Rotation paths and how fast each direction turns (degrees each step)
Each turn is a multiple of 5 degrees from 10 to 175, or 0.
Each row of a path follows its step; steps can be skipped.
path 1
step 2: [ -5 -13  -8 -18  13  -9  28  25  26   6  16   7  -8  -2 -10   7 -10 -18
 -12  16  23  -2 -12   1  -6 -31 -25  56  -4  11  32   5 -17 -36  -5]
step 3: [ 22  -4  -4  -2 -31 -27  10  25   1  11   1   7  22  28  12  25 -12  24
  -1 -24  -3 -22  -2  44 -20   9  -7  17   7  13   5  29 -22  -6 -31]
step 4: [ 27  16  -8  -8  17 -37  47 -18 -14  10  25   5 -11  -1   1 -17   6  16
 -29  14 -10  16  -1 -12 -20   9 -11  46   3  -4  17  10  -4 -18 -21]
step 5: [-32  13  -9 -27 -19 -20  37   9  26  -6  -7  23   4 -11  15  10  10  -2
  -1 -20  22 -12  23  16   2 -22 -10   6   1   4  22  36 -24 -21 -31]
step 6: [ 16  26  27  29  -2 -36  31   6 -13  23  -3  18  24  24   3  15 -15  15
 -17  22  11 -14 -18   8 -15 -17 -17  18   8 -26 -15  32  -8  -7 -12]
step 7: [  7   6  -6 -15  15   6  22  -9 -19  -9  -8  14  10  -9  17   6  17  25
 -19 -27  12  22  -3 -35 -28 -15 -14  21 -15  28   1  34 -22 -25 -39]
step 8: [-25  21 -17  -2 -16 -21  20   7 -13   6 -24  56  -7  28  -5  -5  -8 -23
 -10   5  13   2  -7  15 -15   0 -39   8 -23 -19   9  17 -27  -6  -6]
step 9: [ 19   4  -2  22  18   9  37  17  11 -12  15   3   8  36   6   5   4   0
  -8  21  20 -10 -20  -5 -23 -37   5  18 -11  20 -22   9 -38  -6 -36]
step 10: [ 20   6 -17 -16  -5  -7 -15  34 -13   0   8  15  -2  17 -10   4   3  12
   5 -32  -1  23 -16  -5 -26 -17 -49  31  -5 -11  34  22 -15 -14 -20]
Speeds:
[  0  -2  -2 -14  12   7  -5   6  -3  -4   4  -1   0  -8  -4   7  14  -5
   5   2   6   6   5 -12  -2   4   3   9   2 -10   7   4   1  -8  -3]
135
[  4  -1   0   3  -2 -14  -3  -1  -8  -3  -7   5  10  10   4  11   3  -9
  13   7   1  -1   7   7  -5  11  -2 -10   2  -7   7  -2   1   3  -1]
145
[  3  -4 -10   1  -8  -5   5  -6 -11   3  -3   0   3   0  -3  -5   1   2
   7 -13 -13   2 -10 -19   0   8   1   4   4   4   4   2   6   5  -3]
110
path 2
step 0: [  4 -20  18  11 -34 -15  12   7   0  -8   0  -8  14 -14  -1  -2 -16  -7
 -12  16  -1 -19  27 -45   9  -1 -28   8 -17 -57   4  13  -4  35 -32]
step 1: [ -1 -25  -8  45  -4 -18 -24   0  -2   2  19 -22  17 -19  18 -35   2  20
   9  -2 -32   1  -6   2  47   9 -16  -2  -7 -38  10 -20 -25  12   4]
step 3: [ 14   9  -8  15 -34   8 -57 -36  -4  13   1  21 -23 -21 -19  -9  -1  19
  -4   9 -17 -13  37   8  -9  12  -7 -13  21   7  14  -7 -31  16  23]
step 4: [ 24 -15   1 -25   2  23 -12  20  -6   1 -15   1   6 -20  10  15 -14  41
 -38   4  14   9  51  -2 -17 -18 -17  20   1  -4  27 -20 -26  26  12]
step 5: [-10 -45  22  28 -16  15   2 -14  21  -8  16  16   5 -22 -29  13  -6  -8
 -27  13  -6   1  31  -9  -2 -22  -1  15  15 -40   5 -34   9  28 -10]
step 6: [ 17 -29   3  25  16 -16   8  24 -13 -30  18   7   8  27 -23  -5  -3  15
 -10 -13 -18   2  -1  14  27  16 -32  30   5 -36  20 -20 -32  27   0]
step 7: [ 33  -6   0   3 -38   1   1   1   3   3   2   1  20   6  -2   9   1   0
  23  45 -32 -30   5  -5  12  44 -27  17  18 -47   9   3   2   4 -11]
step 9: [  6  23   6 -11 -27  24  -4  16  26  -8   2 -11  15 -52  19 -20 -29  27
  -7   5 -27  -2  33 -22 -12 -12 -32   1  -8 -13  -8 -10 -28  15   4]
step 10: [  4 -13   5  15 -11 -18 -16 -25   4  -4  34 -24 -14 -37 -12  -5   7  18
 -15  -7 -22   5  41  18  11 -13  -6  -4  25   8  -8 -51  -8  35  -1]
Speeds:
[ -1   7  -9   5  -6  -6  -2   9   5   5   8  -6   4   5   3  -7   3  -3
   2   7   9  -4  -6  -4   7  13  -2  -4  -9 -15 -11   3  -4  -4   4]
55
[ -2  -6  -7  -2   0   1  -6  11   2   2 -10  16  -3   5  -6   3   8  -4
 -10   6  -1   3  -4   9 -10  -5   4   4   4 -10  -2  -7  -7  -8   1]
40
[ -1   7   1  11  11   9  -3   6   3  -4   0  12  -4   4   8 -11  -5   2
   2  -3  -1  -6  -1   0   3  -3 -10  -5  -4   4  11   5 -15  -3  -7]
135
[  0 -13   5   2   2   7   9   8  -7   5  13   3   1   5   3  -1   7   2
  -4 -10   2  -9   5  -1 -10   8  11  -7  -2  -2  -2  -2   1  10  -9]
60
[ -6  -6   3   0  -1  -3   7   1   6  -4  -6 -13 -13   7  -2   8  -9  -6
  -1  -2  10  -2   4   6   7  -5  -5  -8  -4  -8   4 -12  -4   0  -9]
65
path 3
step 1: [ 33  16  -1 -24 -15  16  -5 -29  14 -10  -9  13   3  -9   4   9  30 -14
  -6  -4   3  49 -14 -38 -33 -29  26   8 -17   8  -4  11   3  26   1]
step 3: [  5  43 -33  16   2 -24  -1 -25   3  22   2  -7   3   9   2   4 -15   2
  18 -40  -8  17 -37 -21 -33 -14 -22   6  -5  12   3 -21  13  35  -2]
step 4: [ 12 -35  -9 -18 -10   6 -12  32 -30  32 -17 -10  17  10 -22   7 -14 -12
   3 -30 -13  14  -7 -11   6  -4  -1  -2  15 -41   2  -2  27  -8  43]
step 5: [ 37  24   5 -16  17   4 -33  -4  11  32 -12  -6  16  -4  13   3 -24  29
  17 -18  -4 -27  -9  -2 -19  40  -6  34   4  -9  27  -2 -14  19 -17]
step 6: [-10 -30  11   7  13 -12 -14  19  -7  12  -4 -22  -1   5 -21  35 -12   6
  27  -3  33  26  16 -34  29  19  13  -1  22   2  13  -8  41  -3 -20]
step 7: [ 13  29  -3  13 -30  10 -31  -7  17  -9 -26 -29 -17  -6  14   5   4  13
   9 -16 -12 -14  23   5  22  -4  28  41  -2  11  39  27  -1  -9  15]
step 8: [ -2  -8  23  30  32  21  14 -10  17  -9  32 -19  18  27   9  -8  -3  -6
  32   6 -30  19  19 -35  30  11   8   6  26  -9  -9   1   1 -24  -9]
step 9: [-12   2 -35  54   6 -13 -20 -13 -10 -23 -21 -19 -18   0  12   0 -33 -15
  22  25  -4  -8   4  16  -3   3   3 -16  -5  -1  35  13 -30   2  22]
step 10: [  2 -21 -11  18  -5   7   0  29  -7   3  37   5  13 -17   7   8  31 -35
  24  23 -61   0  20 -10 -26   3  -9   9   7  -2  -2  19  15  -5 -12]
Speeds:
[-10   3  -8   5  10 -10  -1  -7  -3  -3   6   0   3   7  -3  -8  -9  -6
  -2  -7 -11  -7   3  -3   0 -12  -3   4   6 -10  -7   1  -5   3  11]
65
[  0  -3  -3 -16 -11 -12   0   1   3  -5  -5  -3  12  -1  10   3  -4  -3
  -6 -11  -5   5  -7  -4   3   3   3 -11   3   5  -7  -3  -8   4  -5]
25
[  7  -2  -7   1   5  -7   1 -11   6   6   6  -5  10   4   2  -6  -4  15
  -3   9   1  -1   6  -5   1   1  -1 -12  -9   7  -2   2  15   0   2]
135
[  3 -11   6  -7   4 -16 -11   4  -3   4  -7   5   6  -3  -2   3   3   3
  -1  12   4  -6  11  -3  -9  -5   4  12   2  -3  -2  -1  -3   7  -6]
65
[-13  -7  -2   3   4   5   0  10  -5   6 -11   8   9  -3  -4   0   6   7
   0   6  -5   4   1  -4  19   3  -6  -3   3   2  -7  -3  -1  -2   9]
170
[  0 -10 -11   6 -10   5  -4  -8   2   4 -12   3   0   2  -2 -10  -9   2
  -7  -7   0  -6   7  15   3   1  -1   6  -7   4   7  -3  -7   0  -6]
160
[-10   0   3   0  10  -1  -1  -1   7   7   1  -1   1   6   0  -4 -11  -5
  11   5  17  -2  -5   0   1   5  -9  -8   5   6   1   3 -13   5  -9]
115
path 4
step 0: [ 29 -47  16   3  13 -28 -14  -7 -23  12 -25   4  19  -6   9  24 -31  -1
 -23   7   0 -18  -3 -11 -21   4  13  12  11   5  21  -1 -31   1 -23]
step 1: [-28 -15   6  16  40 -33  -5  -4  26  -4  20 -26 -15 -19 -10   7 -18   7
  18  -6  -1   9  24 -15   0  19  -7  19  -7  29 -27 -18  18 -15 -17]
step 2: [ 14  14  32 -37   8  -7  20   6 -17  -6 -14  -9 -38  19  -2   7   0   4
  -6  -5 -21   6   0   1 -26  35   0 -45  13  31  14  -3  -9  -8  -1]
step 4: [ -9 -20   5   5  13 -15 -19   9  17 -28 -16  25   2  30   4  11 -29  50
   2  23  -3  11 -14 -22   4  27 -18 -15  -6 -15   6  12 -24  17   6]
step 6: [ 20  17  18 -11  30 -11   3 -22   5 -16 -16 -30  44   0  21   2 -10  -4
  -5 -25   3  12  11   8  21  44  -6 -25 -15   4   9 -23 -14  -2  -7]
step 7: [ -3  10  28 -13 -21  -3 -13  37  26   4  16   6 -25  -1  17 -30  -1 -10
  17  10 -15   4  30   1  -6  31  -3   0 -28   4   4 -21  23  38  14]
step 8: [  8  24  24 -14  -4  43 -18  11  15 -25 -37  12  28   0  -6   9 -10  -1
 -21  11 -17 -20  -1 -16 -38  10 -11  11   5  -8   5   4 -27  -9  20]
step 9: [ -4   2 -14  -6   4  41 -12   3  40  -1  12  -6   3 -12  18   5  -8  24
  16  12  16  14   0   1  12   7 -11   7  -2 -23 -30  -3   4  21 -59]
step 10: [ 29  38   2  18 -11 -12 -22 -39  28  -5 -15  21 -22  -4  -1 -14   3   6
 -32  -9   3  25  -8  21  -1  20  15 -30  -6  -4 -10   0 -25   8  10]
Speeds:
[  8   9   7   1   2   4   2   0  15  -5   3   2  -4  15   8  -1   6  -8
  -2  -4   7  -3  -5   2   0   0  -9  12  -5 -12   5  -7  -3  -1  -2]
20
[  2  -9  -9   3  -6  14  -3   9  -2 -10   1   4   1   5   0 -13  -2   9
  -5   0   3  -2  -7   2 -10  -5 -10 -11   0   0  -4  -6   4  -7  -4]
70
[ -7 -12   2  -4  10   0   5  -7   9 -12   2   5  -2  -3   1 -13  -6   4
  10  -8   3   3  -7  -3   9   2  10   2  -8  -2  -3   2   5   8   1]
130
[  0   4   4  -2  -1   2  -3  -9   1   4   1   9 -16   0  10   7  -9  -1
  -1   5   3  -1  -4   1  -9  -1   1  -8  -6   3   0   6  14  -5  16]
130
path 5
step 0: [ 34  18   5  -5 -10  -2  38  -6  31  16 -22   8 -14   2 -15  30  -6   9
   0  -2  17  -5 -38 -14 -16 -13  19   6  -4  -9   4 -14   8 -40  13]
step 2: [ 10   5  -7 -27 -12 -19  25  19  29  13 -30  -1   4   8  32  -3 -30 -35
  -9   5  13   3 -19  -5  19   1  16  -5 -18   5  12  18  23 -29  14]
step 4: [-13  -6 -25  -8  -7   4  17  -2   3  20  11 -14   2  10  31 -31  14  -2
 -20  15  14  19 -19  35   7 -14  16   1 -40 -18   9  26  20 -26  -9]
step 5: [-13  10   7  12   1  -1  28 -14 -22 -16  15 -50 -20  25  10  14  -9  14
  -7   4  -9  23  -8  19  14  -5   4   1 -41 -10  20 -25 -10  -9  18]
step 6: [ -6  22   7  26 -21 -13  -4  -3   2   2  17  -8   2  11  31  -3  18  23
 -20  51 -15   3 -15  18   8 -22 -28   9 -23   7  -4   5  36  -5   5]
step 7: [  2  48  26  14  -2 -41  31  -9 -17 -22  -6  -9 -21  17   1  13   3   5
  13  -1 -12 -14 -15  23 -12 -13  16 -23 -10  -6  20   1  24  11  12]
step 8: [ 15   3  29  -5 -34 -25   3  19   4 -31  16  12  14 -19  24   3  27  13
  26   9  14  10 -16  10 -14 -13 -13   7 -19 -11 -14 -21  34  17   1]
step 9: [ -5   2  17 -29  -8 -23  31  -4  -4 -36  -2  40  -7   9  14 -13   4  19
   5  -3   0  -3 -20 -16   1  -1  42   2 -20  23  27   9  12  16   4]
step 10: [  8 -30  21 -11 -42 -18  -1  -3  20 -35   1   3 -10   6 -24 -13 -10   7
  31 -14  -1  17 -11  -8  18 -33 -12  26 -25   2   2  -5   8  -2 -14]
Speeds:
[  3   6  -3   0  11  -4   5   8  -7  -7   2   4   7   3   0  -7   9 -13
  -1  -5   1   8   1 -17  -3   4  -4  -8  -7 -10  -3   1   8   2  -6]
70
[  4  -4  -4   4   3   0   6  -6  -9   8 -24   5  -5  -2   3   0   1   1
   5   0 -13   5  -7  -2   2   4   8  -5  -2  -4  12   1   1   1   5]
155
[ -4  -1  -2  -3  -9 -11  -5  -8   0   0  -6  -2  -3  -8   7  -2  -9   0
   3  -8  10  -4  -2 -18  -8  -1   8   9   0  -1  -8   4   3   6   5]
45
[ 10   3   2  -1  -4   0  -4  -9  -2 -10   7  12   0  -3  -7  -9   2   5
  12  -8  -5   8  -5  -2  -3   8  -6  -1   7  14   0   5  -3  -7   3]
25
[  8   8  18   4   2   3  12  -1   7   3   2   8  10  -9   2  12   0   4
   0  -1  -2   3   4  -3  -3 -11   4  -2   6   1  -2   4   3   9   2]
45
